128 stands for zero in the data rows.
Here are some points, one per row:
100|117|126|130| 76| 89|118|173|153|136|114| 80|143|109|134|143|218| 98|147|168|206|151|185|151|155|139|136|160|103|137|120|109|157|125|166| 79|108| 99| 87|108|129| 89|165|119|102|120|161|138| 99|152|129|165|112| 88| 69|172|104| 96|139
182|182|192|144|200|126|121|117|143|157|129| 94|156|157|118| 91| 87|121|176| 70|125|160|118|184|153| 80|133|109|183| 95|142|183|176|139|175|126| 97|110|114|115| 87| 95|120|105|192|131| 68|153|134|124| 79|190|152|218|208| 75| 79|136|110
 94|101| 85|128|113|124|202| 91|107| 83|188|132|110|224|104| 86| 79|130| 88| 91| 82|166|105|152|110| 87|206|161|186|162|164|108| 89| 85|102|119|149| 92|199|113| 76|109|130| 98| 77|124|146|116|120|157|100| 81|105| 84|139| 71|103|141|149
172|139|161|143|114|153|170| 95|103| 95| 84|102| 70| 61|130|132|146|116|123|142|141| 81|121| 96| 70|103|131|171| 81|101|198|172| 81|145|104|106|131|150| 90| 85|126|150|115| 90|158|155|114|133|129|121| 89| 89|108|138|150|174| 92| 88|117
172|198|181|121|179|166| 67|102| 94|118|255|175|117|254|157| 92|116|255|182|115| 97|229|105| 66|105|163| 49| 68|189|148| 96|190|110| 94|107|138|109|144|255|193| 93|146|177|136|196|127|103| 92|112|219|112|108|104|166|130|105|132|250|255
112|126| 93| 99| 52| 82|177|115|176|136| 96| 84|131| 80|101| 70|180|101|136| 95|147|115|121| 95|156|125|175|151| 81|148| 94| 83|146| 91|143|125|109|110| 86|114| 74| 82|155|111|105|148|140|102|101|104|145|125|140| 97|122| 92|100| 96|123
157|129|143|115|255|179|128|126| 96| 74|109|195| 80| 90|179|229|107| 61|118|132|114| 81|124|115| 60|106|130|142|101|112|217|171| 77|116| 87|158|123|174| 88|190|248|173|142|131|129|138|136|144|174| 97| 95| 81|168|164| 99|192|119|151| 72
189|118|148|132|213|160|151|126|142|128| 80|168| 64| 90|148|202|113| 81|109|156|102| 86|113|107| 72| 94|139|139| 80|144|196|151| 71|168|110|109|120|172| 96|159|242|194|118| 94|122|101|137|113|160| 97| 89| 73|143|181|131|179|114|124|106
124|115| 93|121| 86| 68| 92|204|197|116|129|110|138| 68| 73| 98|212| 82|137|133|223|157|127|135|191|171|149|111|117|143|105| 94|195|100|175|111|170| 94| 98| 93| 77| 96|180|145| 98|121|170|117| 80|144|128|151|137| 89| 79|118|120|100|100
193|210|195|108|226|104| 96| 72|133|168|137|108|164|166| 97| 98| 97|110|170|113|140|158|101|174|164| 60|119|111|166|111|136|204|133|172|185|140|133|105|137|119| 74|111| 94| 97|172|114|101|161|113|103|143|169|144|174|210| 81| 85|133| 74
 95|112|111|126| 47| 96|126|202|166|103| 97| 93|119|101|135|116|203| 99|153|166|177|112|116|148|166|115|117|123|109|160|115|116|152|116|162|116|117| 73|113|103|141| 99|186|133|109|136|140|136| 93|121|132|174| 88| 95|103|180|122| 95| 95
 97| 98| 96|141|124|111|142|120| 93|162|104|177|180| 96|163|191| 57|113|112|156|115| 48|158| 97|170|157|192|157|110|112| 79| 74|183|158|129|138|124|123|137|153|212| 76|107|146|108|137| 80|105|129| 82|157|156|158| 91|142|168|138|136|101
 72|104| 73|152|150| 97|149|112|106|192|115|197|181| 98|148|200| 97|118| 95|152| 87|103|127| 91|158|133|132|135|102| 94| 91| 81|186|140|141|145|122|100| 76|180|222| 86|109|143|114|132| 91|113|104| 96|150|157|169|102|143|195|136|169| 92
 93| 97|102|133| 74|205| 58|142| 97|115|128|168|127|117| 77| 81| 84|255| 55|137|102|117|156|115| 96|226| 29| 45|121|147|112| 92| 73|104| 71|158|127|209|156|187|147|194|110|219| 81|125|144|138|242|166|206| 89|128|128| 47|121|242|114|246
130|170|151|116| 53|144|175|124|124| 76|109| 79|105| 70|106|123|133|107|151|126|120| 98|140|113| 69| 90|132|151| 95| 94|152|139| 85|126|124|110|131|135| 83|110|141|153|110| 95|146|101|137|113|132| 86| 63| 81|113|128|139|142| 89|109| 82
 99|108|100|130| 59|196| 89|119|116|108|126|164| 75|159|124|114| 90|255| 85| 91|102|149|116|107| 56|203| 32| 54|105|122| 88|120| 97|147| 65|133|113|212|226|166| 65|210|129|205|101|119|154|110|208|161|212|108|123|117| 61| 60|202|137|255
 96|117|118|119|165| 82|140|106|112|168|120|166|181| 90|165|226| 84|117|105| 99| 88| 75|143|101|169|162|151|141| 84|118| 99| 97|195|150|112|155|133| 86|107|185|241| 93| 95|128|104|134| 96|114| 86|109|173|156|123|106|132|180|165|142| 86
216|168|226|111|221|113| 78|103|132|192|140|118|170|169|127|131|107| 83|208|103|115|135|102|210|168| 76| 97|124|183|124|121|215|155|157|179|154|134|137|123|124| 74|122|121|109|187|115|105|179| 91|123| 83|193|157|202|253| 84|122|156|121
 94| 84|123|142|147|117|202| 89|141|120|197| 93| 93|220|126| 78|139|105|101| 96|122|170| 97|174| 69|113|183|189|226|164|140|102| 87|122| 88|130|163|126|189| 90| 68|118|111|108|109|129|112|122|121|104|113| 83|130|100|102| 80|113|111|110
175|162|181|139|  8|152| 65|181|209|115|124|103| 88|104|134|160|232| 81|175|167|225|147|165|132|136|100|109|126|109|145|169|172| 86| 88|143|112|156|137| 93| 92|124|172|148|105|186|130|159|115|129|154|102|120|119|185|130|183|103| 89| 93
 93|114| 74|141|125|130|206| 85| 86| 97|195| 98| 90|227|139| 62| 66|118| 76| 96|109|175|106|138|102| 93|175|164|177|169|108| 76|105|116|104| 74|156|132|199|110| 60|112|124| 97|107|149|138|155|100|162|102| 86|112| 97|121| 94|109|135|113
 79| 93| 85|151| 76| 87|137|127|163|116|103|109|139| 74|105| 86|182| 76|137|147|152|111|114|111|169|141|175|141| 85|118| 88| 96|162|119|150|143|120| 47| 91| 93| 44| 88|146|132|115|117|155|113| 76|152|135|142|111| 99| 74|102|127|111|123
191|137|189|129|198|117|100|114|126|157|132|114|189|146|116|104|121|100|182| 93|100|158|118|195|170| 90|116|120|193|121|127|191|114|171|199|131|115|102|130|115| 75|119|104| 78|220|142|108|137|114|105|119|172|150|189|227| 91|100|174| 93
 89|125|114|132|108|120|161|144| 95|132|103| 71|160| 95|164|179|154|105|118|172|113| 86|121| 80|143|138|166|151| 93| 96|150| 82|141|132|113| 94|118|134|101| 86|182|110|125|136| 97|127|108|147|126|127|126|124|108|107|141|122|141|111| 92
 92| 82| 62|122| 96|178| 50|213| 92|129| 95|203|120|143|134| 99| 85|255| 70|171| 94|124|200|127|129|220| 11| 67|122|108| 74| 69|139|100| 74|186|118|217| 86|124|182|192| 75|247| 80|123|190|118|209|126|230| 98| 96| 72| 48|124|254| 85|245
These points spread out most along one direction. Take the direction at right angles to it along which they spread out most. Go by this last direction. Where along it does each point below lie, from 0 to 99? 50 is the average, and the first point above lies past it. One standard deviation of the points above along it is 16.
 97| 98| 96|141|124|111|142|120| 93|162|104|177|180| 96|163|191| 57|113|112|156|115| 48|158| 97|170|157|192|157|110|112| 79| 74|183|158|129|138|124|123|137|153|212| 76|107|146|108|137| 80|105|129| 82|157|156|158| 91|142|168|138|136|101 66
189|118|148|132|213|160|151|126|142|128| 80|168| 64| 90|148|202|113| 81|109|156|102| 86|113|107| 72| 94|139|139| 80|144|196|151| 71|168|110|109|120|172| 96|159|242|194|118| 94|122|101|137|113|160| 97| 89| 73|143|181|131|179|114|124|106 54
 93| 97|102|133| 74|205| 58|142| 97|115|128|168|127|117| 77| 81| 84|255| 55|137|102|117|156|115| 96|226| 29| 45|121|147|112| 92| 73|104| 71|158|127|209|156|187|147|194|110|219| 81|125|144|138|242|166|206| 89|128|128| 47|121|242|114|246 41
130|170|151|116| 53|144|175|124|124| 76|109| 79|105| 70|106|123|133|107|151|126|120| 98|140|113| 69| 90|132|151| 95| 94|152|139| 85|126|124|110|131|135| 83|110|141|153|110| 95|146|101|137|113|132| 86| 63| 81|113|128|139|142| 89|109| 82 58
 99|108|100|130| 59|196| 89|119|116|108|126|164| 75|159|124|114| 90|255| 85| 91|102|149|116|107| 56|203| 32| 54|105|122| 88|120| 97|147| 65|133|113|212|226|166| 65|210|129|205|101|119|154|110|208|161|212|108|123|117| 61| 60|202|137|255 33
 95|112|111|126| 47| 96|126|202|166|103| 97| 93|119|101|135|116|203| 99|153|166|177|112|116|148|166|115|117|123|109|160|115|116|152|116|162|116|117| 73|113|103|141| 99|186|133|109|136|140|136| 93|121|132|174| 88| 95|103|180|122| 95| 95 68
 93|114| 74|141|125|130|206| 85| 86| 97|195| 98| 90|227|139| 62| 66|118| 76| 96|109|175|106|138|102| 93|175|164|177|169|108| 76|105|116|104| 74|156|132|199|110| 60|112|124| 97|107|149|138|155|100|162|102| 86|112| 97|121| 94|109|135|113 40
 94|101| 85|128|113|124|202| 91|107| 83|188|132|110|224|104| 86| 79|130| 88| 91| 82|166|105|152|110| 87|206|161|186|162|164|108| 89| 85|102|119|149| 92|199|113| 76|109|130| 98| 77|124|146|116|120|157|100| 81|105| 84|139| 71|103|141|149 39
